Each path below is one point turned by a fixed rotation once a step. After each direction that follows a path, write how fast that rotation turns it, in degrees a step (0 if it stays still).
Each turn is a multiple of 5 degrees from 10 to 175, or 0.
Each row of a path follows its step; steps can be skipped.
Path 1:
step 0: [ 1.03 -1.09 -1.71 -0.55 -0.47  0.81  1.62  3.02 -0.94  0.99 -1.36 -1.04
  0.40  1.60  4.10 -0.96  0.90 -1.76  1.15  1.45  2.03  2.24 -2.41  3.06
  2.07]
step 1: [-1.06  0.20  1.46  0.55  1.89  0.73 -1.03  4.48  0.61  0.36 -0.72 -0.86
  0.97 -3.65  2.10 -1.09  1.76  1.00 -1.70  1.81 -2.07 -0.49  0.95  3.82
 -0.31]
step 2: [-2.06 -3.31  0.23  3.28  0.34  2.05 -1.29  1.27 -1.20 -0.25 -1.41 -1.70
  0.07  0.48 -1.48 -2.65 -1.00 -3.77 -0.15  2.57 -2.57 -0.73  0.35  0.16
  1.42]
step 3: [-0.25 -0.62  1.55  2.06  0.70 -1.83  1.65  1.32  1.90  1.49 -1.00 -0.38
  1.80  0.41 -1.65 -0.01  3.00 -4.60 -3.20  0.38  1.55 -0.27 -2.49  0.29
 -1.09]
step 4: [ 1.39 -2.54 -0.77 -1.35 -2.24  1.22  0.52  0.75 -1.94 -1.08 -0.15 -1.86
 -0.89 -0.90  0.82 -1.99  3.84 -1.57  1.01  1.27  1.82 -0.81 -3.13  2.50
 -2.63]
step 5: [ 2.68  2.41 -0.58  1.42  0.00  0.08  1.10  2.42 -2.69 -0.71  2.22  0.03
  1.24 -4.16  0.05 -2.35  0.13 -1.75 -2.05  1.31 -0.07 -0.06  0.76  3.14
  1.28]
step 6: [-2.37 -2.09  0.03  0.56 -0.49  0.53  0.88  1.27 -0.87  0.16  0.12 -3.15
  3.67 -1.20  0.35  0.54 -3.38 -2.94  1.19  1.55 -1.09  2.39 -1.47  2.81
  0.40]
step 7: [-1.30  1.18  2.04  0.71  0.96  0.67  2.18 -0.29  2.69  0.99 -0.21 -1.90
  0.81 -0.92 -0.83 -1.80  3.53 -0.85 -1.80  2.75 -3.52  2.73 -2.32  0.70
 -0.55]
step 8: [ 0.15 -3.47  1.50  1.44 -0.87  2.18 -1.60  0.60 -3.22  1.56  3.15  0.42
 -0.53  1.99 -1.69 -1.53  3.04 -0.95 -0.49  0.94 -0.67  0.97 -2.23  2.28
 -0.48]
step 9: [ 2.11  0.98 -3.11  1.63 -1.26 -3.16  0.05  3.70  0.04  2.18  2.29 -1.27
 -0.96  0.62 -0.02 -1.17 -0.04 -2.44 -2.65  0.38 -0.37  0.58 -0.99  2.22
 -1.48]
step 10: [ 0.65 -0.58  0.90 -2.28  0.54 -0.23  0.22  1.81 -1.74 -1.90 -0.24 -3.14
  0.88 -1.02 -1.07  1.19 -0.76 -2.55  0.97  0.26 -3.05 -0.89 -0.55  3.70
 -3.86]
[-1.18  0.54 -0.67  0.45  1.00  0.28 -0.13  0.17 -0.02 -0.30 -0.72 -0.33
  0.27 -0.81 -0.50 -0.68 -1.13 -0.52  0.37 -1.50 -0.99  0.18  0.53  0.33
 -0.56] => 85
[-1.05  0.42 -0.49 -1.58 -0.23  0.33 -0.24  0.74 -0.16 -0.83  0.41  0.22
  0.07  0.31 -0.53  0.24  0.07  0.43 -0.50 -0.36  0.65  0.49  0.71 -1.82
  0.24] => 0
[ 1.08  0.85 -0.58 -0.58 -0.80  0.12  0.82  0.38 -1.22 -0.85 -1.07  0.25
  0.02 -0.37  0.60  1.26 -0.24 -0.17  0.00 -0.14 -0.06  0.60  0.58  0.96
 -0.04] => 70
[ 0.41  0.34  0.82 -1.54 -0.08  0.00 -0.18  0.44  1.32 -0.08 -0.96 -1.39
  0.20 -0.03  0.38 -0.17  0.70  0.64  0.54 -0.69 -0.26 -0.03 -0.84  0.23
 -0.65] => 115
[-0.08 -0.23  0.40  0.04 -0.89  0.29  0.75  0.72  0.36  1.87 -0.34  0.16
  0.78  0.59 -0.27 -0.20 -1.09  0.08 -0.30 -0.75  1.36  0.34  0.50  0.40
 -0.20] => 125
Path 2:
step 0: [-0.35 -0.47  0.05  1.48 -1.50 -0.49 -3.59  0.24 -1.13  0.03  0.97  2.84
  1.04 -0.79  0.39 -2.41  1.18 -0.07  0.41 -1.99  2.12 -1.54  1.52 -0.74
  0.74]
step 1: [ 2.69  0.01  1.81  1.94  0.53 -1.16  0.53 -1.80 -0.65 -1.08 -1.74  1.25
 -1.93  0.59 -1.33  0.68 -3.08  1.48 -0.74 -0.13 -1.20  0.07  1.57  1.86
  0.14]
step 2: [-0.10 -1.83 -0.22  1.55 -3.29 -0.08  0.47  0.95 -0.90  2.76  0.88 -1.03
 -0.28 -0.46 -2.00 -1.63 -0.52 -0.56  1.72  1.47  1.64  0.63 -2.15  1.74
 -0.02]
step 3: [ 0.92  0.09 -0.54  0.51  0.53 -1.72 -1.17 -1.46  1.91  0.96  1.30  2.77
  1.30 -1.55  1.71  0.01  0.43  3.07 -1.33 -1.83  0.93  0.39 -0.56  1.22
  2.08]
step 4: [ 1.02  0.20 -0.45  3.73 -1.60  0.50 -2.19  0.53 -1.14 -1.75 -1.27 -1.29
  0.30  0.10 -0.77 -1.16 -0.86  0.27  0.34 -2.29 -1.90  1.22  1.24  1.36
 -1.81]
step 5: [ 1.31 -0.05 -0.66 -0.98 -0.87  0.13 -1.37  0.07 -2.34  0.79 -0.65  0.77
 -1.09 -0.33 -2.19 -0.90 -1.72  1.99  1.65  1.98  1.52 -0.82 -0.12  0.45
  3.78]
step 6: [ 1.21 -1.67  0.19  1.02 -1.46 -1.52  0.22 -1.34  1.42  2.27  0.68  0.40
  0.23 -0.34 -1.33  2.67 -0.64 -1.57 -1.24 -3.65  1.41  0.93 -0.01  1.51
  0.36]
step 7: [ 0.85  1.05  1.58  3.50 -0.79  0.75  0.00  1.79 -0.14 -1.03 -0.55 -1.41
  1.19 -0.91 -0.28 -1.06  2.02  3.93 -0.70  0.41  0.88  1.66 -0.66  1.12
  0.66]
step 8: [-1.10 -0.43 -3.34  0.37 -0.09  1.29 -2.25 -0.67  0.19  0.34  1.02  1.15
 -0.21 -1.96 -1.17  0.25 -3.39  1.13  1.20 -0.12  0.54  1.32  2.36  0.53
  0.61]
step 9: [ 1.60 -0.99  0.09 -0.30 -1.11  0.21  0.75 -0.18 -2.17 -0.34  0.28 -0.20
  0.65  2.37 -2.47 -0.66 -0.02  0.80 -1.60 -4.10 -0.22 -1.27 -0.58  1.35
  2.19]
step 10: [-0.49  0.71  1.35  2.92 -1.70 -2.15 -0.29 -1.12 -0.26  1.49 -0.15 -1.20
  1.03 -1.03 -1.69  2.16  1.38  0.89  0.96  1.84  0.21  1.41  2.27 -0.29
  1.94]
[-0.59 -0.26 -0.47 -1.37  0.64 -0.08  0.42 -0.63 -0.72  1.03 -1.02  0.32
  1.16 -0.79 -0.82 -0.73 -0.17 -0.26  0.08 -0.64  0.67  0.12 -0.81  0.36
 -0.32] => 115
[ 0.01  0.34 -0.51 -0.18 -0.79 -0.65  1.00  0.51  1.10  0.08 -1.47 -0.09
 -0.18  1.32 -0.19 -1.09  0.07  0.13 -0.80 -0.36 -0.22  0.70  0.86  0.23
 -0.13] => 135
[-0.39 -0.87 -1.19 -1.17 -0.69  0.12 -0.14 -0.14  0.56  0.14  1.06  0.74
 -1.39  0.60  0.18  0.03  0.76  0.13  0.36 -0.93  0.73 -0.36 -0.47  0.08
  0.47] => 120
[-0.04  0.44 -0.73  0.52 -0.74  0.31 -0.08  0.02  0.73 -0.47 -0.66  0.64
  0.69 -1.49  0.88  0.36  1.46  0.87 -0.01 -0.25  0.23  0.08 -0.15 -0.46
 -1.08] => 95
[ 0.23 -1.44 -0.85  0.89  0.47  0.37  0.74 -1.37  0.62 -0.58 -0.62 -0.38
 -0.17 -0.29  0.53  0.37 -0.61 -1.04  0.58 -0.50 -0.49  0.79 -0.04 -0.23
  0.32] => 155
[ 1.35  0.42  0.12  0.03 -0.35 -0.80 -1.34  0.07  0.26  0.53 -0.72 -0.26
 -0.43  0.07  1.25 -0.42 -0.91  0.04  0.82 -0.30  0.43  0.27 -1.22  0.67
 -0.23] => 20
